In the data rows, the value 128 means zero.
Here are some points, one per row:
125 139 138 142  91 103 109 135  99 127 129 155 108 110 155 113 150 177 149 106 134 138 132 120 122 142 142 134 107 127 177 126
116 159 148 123  88 102 109 145 119  99 161 153 150 120 138 135 131 153 136 144 121 109 115 176 139 129 120 106 125 105 172  86
131 104  99 133 107 136 141 110 167  78 102 109 140 126 137 144 115 135 133  97  97 101 142 113 113 115 180 122 150  82 136 163
136 136 138 146 171 147 158 110 129 142 108 116 139 146 114 157 104 144  70 120 110 165 164 113 107 138 171 128 167 134 125 129
127 135 128 111 125  68 106 111 190 110 119 115 143 124 140 137 141 124 156 127 127 137 147 131 127 159 118 129 162 150 145  61
142 106  95 164 119 109 117 109 151 146  84 136 135 187 124 110 120 187 118 163 105 128 131 149 119  96 117 155 120  63 140 141
112 125 137 139 111 123 124  99  71 162 145 143 122 137 109 128 144  99 105 189 141 121  86 145 100 125 142 114 151 180 115 158
100 121 120 131  99 126 108 140  91 174 185 111 138 150 139 109 163 118 124 148 186  92  95 131  98  94 158 115 112 136 109 154
114  66 108 136 137 119 155 103 153 119 138  79 143 125 115 147 108 148 131 179 126 150 138 139 127 120 155  93 125 121 190 162
118 135 146  99 146 172 110 108  73 105 148 107 102 126 131 153 112 158 134 107 127 108  93 166 115 159 117 199 130 153 126  91
140 173 114 127 119 146 146 121 149 109 157 139 118 136 127  98 140 146 100 172 120 177 119 113 122 163 122 134 156 123  86  89
140 114 151 113 123 166 129  96  83 158 137 113  82 117 128 100 154 124 152  67 129 141  99 114 103 117  98 176  86 142 117 153
125 113  99 152 150  79 108 160 127 125 100  86 140  82 117 143 107 144 109 144 107 119 108 116 112 149 138 123 108  78 169 165
109  99 110 131 159 146 145 163 186 169 130 130 155 145 120 132 101 121 100 185 128  97  89 145 147 133 154  90 118  91 161  98
132  95 152 107  92 132 154 145 116 135 143 132 110 130 110 106 124 114 118 123 134 162  99 179 151 105 133 141  66 133  96 119
110  77  96 140 127  80 169 171 121 118  94 124 110 133 126 178 135 158 123 201 123 117 143 145 140  70 179 130  98  89 142 139
 96 112 132 113 131 110  97 122  94 114 101 145 139 144 134 133 148 144 135  76 160 104  81 145 121 115 133 106 134 165 106 137
142 176 116 136  76 121  98 121 138 103 164 135 123 134 121 118 113 103 155 142 101 117 118 110 131 162 110 145 153 109 156  78
127 122 148 124 145 144 118 150 140 147  95 151 159 105 155 146 136 126 127 185 137 144 156 116 130 111 112  94 161 146 132 117
154 124 161 131 163 148 140 117 154 130 115 135 113 105 108 119 107 135 150 104 146 125 142 136 122 139 129 159 104 155 112 129
144 134 128 145 116 158 105 103 154 113 124 124 112  44 133 141  99 117 124  79 138 123 142 101 111 169 104 197 147 129 125 113
134 133 137 126 132 114 146 129  81 154  70 122 145 116 122 138 104 175 110 174 131  94 119 132 123 146 157 138 111 102 153 135
126 120 137 110 133 139 114 100 122 135 117 105 122 144 124 127 142 104 110  98 145 147 103 122 150 146 123 139 113 167 147 142
128 120 132 109 118  86 154 139 153 150 134 142  92 113 144  97  91 203 133  66  85 130 122 153 155  86 192  76 117 143 133 139
133 159 149 117 170 124 150 125 156 141 121 117 135 118 151 125 158 152 152 142  97  99 152 132 132 118  63 133 142 141 125 116
106 101 151 120 143 123 124 132 158 136 162 126  83 116 114 130 113 138 130 156 136 103 145 101 162 143  76 140 136 123 133 153
140 101 113 128 156 158 124 169 121 134 137 149  86 109 129 140 149 153 168 144 144 111 138 134 141 111 146 112 133 143 138 126
109 170 149 156 153 140 150 142 110 102 119 132 128 124 139 108 120 123 121 134 125  89 142 168 122 134 141  91 128 100 146 130
142 111 117 140 119 152 108 104 128 167 114 134 118 122 131 105 152  79 146 100 174 132 141 173 122 123 156 139 149 119  63 156
121  90 127 114 124 138 153 149  78 105 142 127  75 137 115 126 137 111 127 149  91 162  96 158 135  88 103 118  96 154 139 105
109  96 151 115  97 184 152 106  78 126 126  81 112 111 135  85 139 130 116 136 170 134 135 156 153 108 111 146 149 159 137 113
127 121 137 140 128  94  95 153 156 101  67  93 164 145 103 141 150 105 123 159 112 115 169 129 143 165 122 100 113  90 144 147
124 138 109 126 139 126 131 140 134 111 134 135 174 217 120 117 125  94 145 108 155 120 166 117 132 107 110 147 153 174  80 130
120 121 114 136 116 106 117  97 110 122 135 101 161 160 154  79 137  62 123 127 137 143 128 141 110 114 101 133 154 158  80 154
107 102 122 124  83 136 154 155 109 182 112 151  79 135 126 115 140 134 105  96 146 189 134 190 120 112 123 109 139 119  71 182
133 125 127 114  99 169  90 127 155 177 134 135 125 164 120 126 125 154 145 159 127 119 142 106 122 102 132 121 141 119 166 157
133 148 109 122 128 140 136 166 125 142  85 132 155 170 159 109  66 139 155 177 142 130 110 117 138 123 153  83 108 128 142 130
139 156  83 116 106  99 142 135  94 144  85 131 153 141 150 124 131 152 116 150 143  99 170 102 101 100 122 110 109 111 133 139
134 140 120 142 117 120 154  89 142 145  83 187 143 113  98 131 158  60 105 107 142 198 135 105 144 115 128 157 144 124  54 128
156 152 130 132 126 163 114 145 149 127 156 118 150 115 108 153 124 122 127 123 132 109 148 114 126 163 106 121 154 161 140 147
149 165 131 136 134  93  94 104 105  87 117 166 129 143 125 147 126 113 107 106 114 132 148 105 131 138 130 132 121  89 146  90
134 149 139 124 159  87 101 120 152  65 131 155 139 118 129 120 121 112 127 139 111 165 142 173 124 128  87  86 113 124 136  73
119 110 160 128 124  98 108 127  65 126 162 121 101 144 134 140 113 128 131  80 129 100 134 153 158  99 146  93 117 127  62 127
133 153 107 135 115 139 110 109 116 123 175 105 117  78 156 157 138 157 153  37 125 107 137 127 130 114 167 123 159 154 143  60
131  91 110 140  99  93 139 137  59 122 120 159  97 139 110  97 161 103 159 120 154 109 100 152 136 122 136  95 102 156 106 155
129 106 157 100 109 100 165 108 134 135 139 119 132 139 135 154 133 104 114  99 147 124  71 125 144 115 130 161 117  96 101 164
135  81 141 138 161 107 147 116 144  87  96 106 189 153 117 136 125 101 138 151  77 154 142  95 111 202 131 136 144  57 123 136
128 177 131 126 125  91 127 114 153 101 169 133  86 107 132 136 134 145 115 121 157 111 127 124  95 141 122  99 115 147 164  78
120 187 102 115  95 166  77 107  88  94 168  81  92 105 154 148 154 135 156 138  99 115  98 129 122 175 182 140 145 174 159  96
125 128 123  99 154 169 100 149 122 162 117 153 152  94 114 149 130 144 129 134 127 185 116 135 148 135 112  83 113  82 130 120
113 157 143 133 116 115 146 127 121 137  90 130 136 122 124 151 111 174 115 145 121 151 101  92 138 131 150  52 109 136 159 128
164 173 138 168 178 163 140 108 154  74 137 170 148 158 115 166 124  87 144 108 104 125 166  71 133 137 113 173 141 147 103 141
111  96 119 133 111  96 144 137  68 161 170 154 145 109 141  85 143  72 103  93 159  99 126 142 139 120 113 114 117 135 103 137
126 135 110 115 125 100 141 134 112 119 120 117 101 202 143 144 150 105 136 135 143 193 100  87 140 139 117 138 128 126  96 114
118 116 143 121 110 158 114 152 104 171  97 131 131 131 139 160 127 111 121 103 133 189 119 102 109 132 112 135 130 171  77  93
124 128 124 108 161 117 113 142 141 142 140 126 133 142 102 130 156 109 179 134 122 122 152 122 120 125 108 148 107 105 171 145
138 153 139 117 152 159 134 131 142 122 173 120 140  80  92 103 108 180 130 100 133 110 119 146 106 134 117 167 153 163 145 147
142 114 125 139 155 150 129 113 207 107 178 154 140 162 118 158 141 132 133 138 108 156 168  74 134 155 117 170  96 137  80 135
135 142 140 145 158 129  90 142 200 141 148  99 128 148 139 102 163 134  99 137 136 115 142 132 132  97 150 166 117 126 119 151
143 103 157 132 143 148 135 145 175 142 139 137 118 131 140 138 120 123 129 100 119 126 150 136 144 146 100 145  91 151 153 131
127 145  90 127 108 103 130 169 116  97  94 111 131 153 144  70 122 159 119 174 114 103 120  94 148 136 133 109 159 100 139 130
118 195 127 147 141 114 124 105 123 132 148 132  99  99 130 150 114 130 135  70 118 133 106 145 111 144 132 137 155 140 184  84
147 129 172 126 125 132 132 152 158 133 162 127  95  87 120 110 128 132 157 118 129 140 139 127 133  99 137 129 148  90 110 146
122 149 121 128 162 115 117 113  98 101  76 138 155 120 141 121  78  89 111 175 114 138 132  58 117 125 128 105 141 151 123 125
116 110 110 140 151  92 131 117 123 145  87 130 167 137 132 165  79 164 122 169 144  92 166 147 114 128 132 133 109 113 123 121
134 136  83 130 129 137 180 111 138 114 104 133 137 129 130 141 110 120 123 151 111 110 115 127 131 119 108  68 105 112 144 134
146 101 155 137 142 145 140 130 139 105 160 130 130 103 135 149 130 134 133 124  99 104 124 159 155 123 139 132 142 124 129 129
129 127 143 120  97 166 123 148 170 175 107 123 119 111 102 117 120 177 115  75 119 121 108 123 132 114 112 146 101 144 121 161
132 107 126 107 155 167  91 143 137 134 150 143 164  81 113  81 110  86 112 170 115 122 153 100 115 145 130 175 147 112 167 135
117 104 133 124  91 188 140 144  87 108 172 102 116 130 131 133 166 128 127  96 123  90 111 107 121 104 117 169 105 136 124 108
124 148 112 123 123 110 170  92 167 142 129 126 139 138 126 108 143  40 108  85 153 145 122 124 126 152  83 125 174 116  87 155
Along one direction, these points spread out more than along any other. Take the direction at right angles to it along which they spread out most. Go by this last direction. Where along it does each point below lie, from 0 to 99? The average is 50, and the first point in the table lies past the average. One standard deviation of the points above along it is 16.
146 101 155 137 142 145 140 130 139 105 160 130 130 103 135 149 130 134 133 124  99 104 124 159 155 123 139 132 142 124 129 129 46
154 124 161 131 163 148 140 117 154 130 115 135 113 105 108 119 107 135 150 104 146 125 142 136 122 139 129 159 104 155 112 129 39
109 170 149 156 153 140 150 142 110 102 119 132 128 124 139 108 120 123 121 134 125  89 142 168 122 134 141  91 128 100 146 130 54
133 153 107 135 115 139 110 109 116 123 175 105 117  78 156 157 138 157 153  37 125 107 137 127 130 114 167 123 159 154 143  60 36
109  96 151 115  97 184 152 106  78 126 126  81 112 111 135  85 139 130 116 136 170 134 135 156 153 108 111 146 149 159 137 113 63
128 120 132 109 118  86 154 139 153 150 134 142  92 113 144  97  91 203 133  66  85 130 122 153 155  86 192  76 117 143 133 139 73
131 104  99 133 107 136 141 110 167  78 102 109 140 126 137 144 115 135 133  97  97 101 142 113 113 115 180 122 150  82 136 163 46
106 101 151 120 143 123 124 132 158 136 162 126  83 116 114 130 113 138 130 156 136 103 145 101 162 143  76 140 136 123 133 153 44
111  96 119 133 111  96 144 137  68 161 170 154 145 109 141  85 143  72 103  93 159  99 126 142 139 120 113 114 117 135 103 137 71
139 156  83 116 106  99 142 135  94 144  85 131 153 141 150 124 131 152 116 150 143  99 170 102 101 100 122 110 109 111 133 139 64
 96 112 132 113 131 110  97 122  94 114 101 145 139 144 134 133 148 144 135  76 160 104  81 145 121 115 133 106 134 165 106 137 66
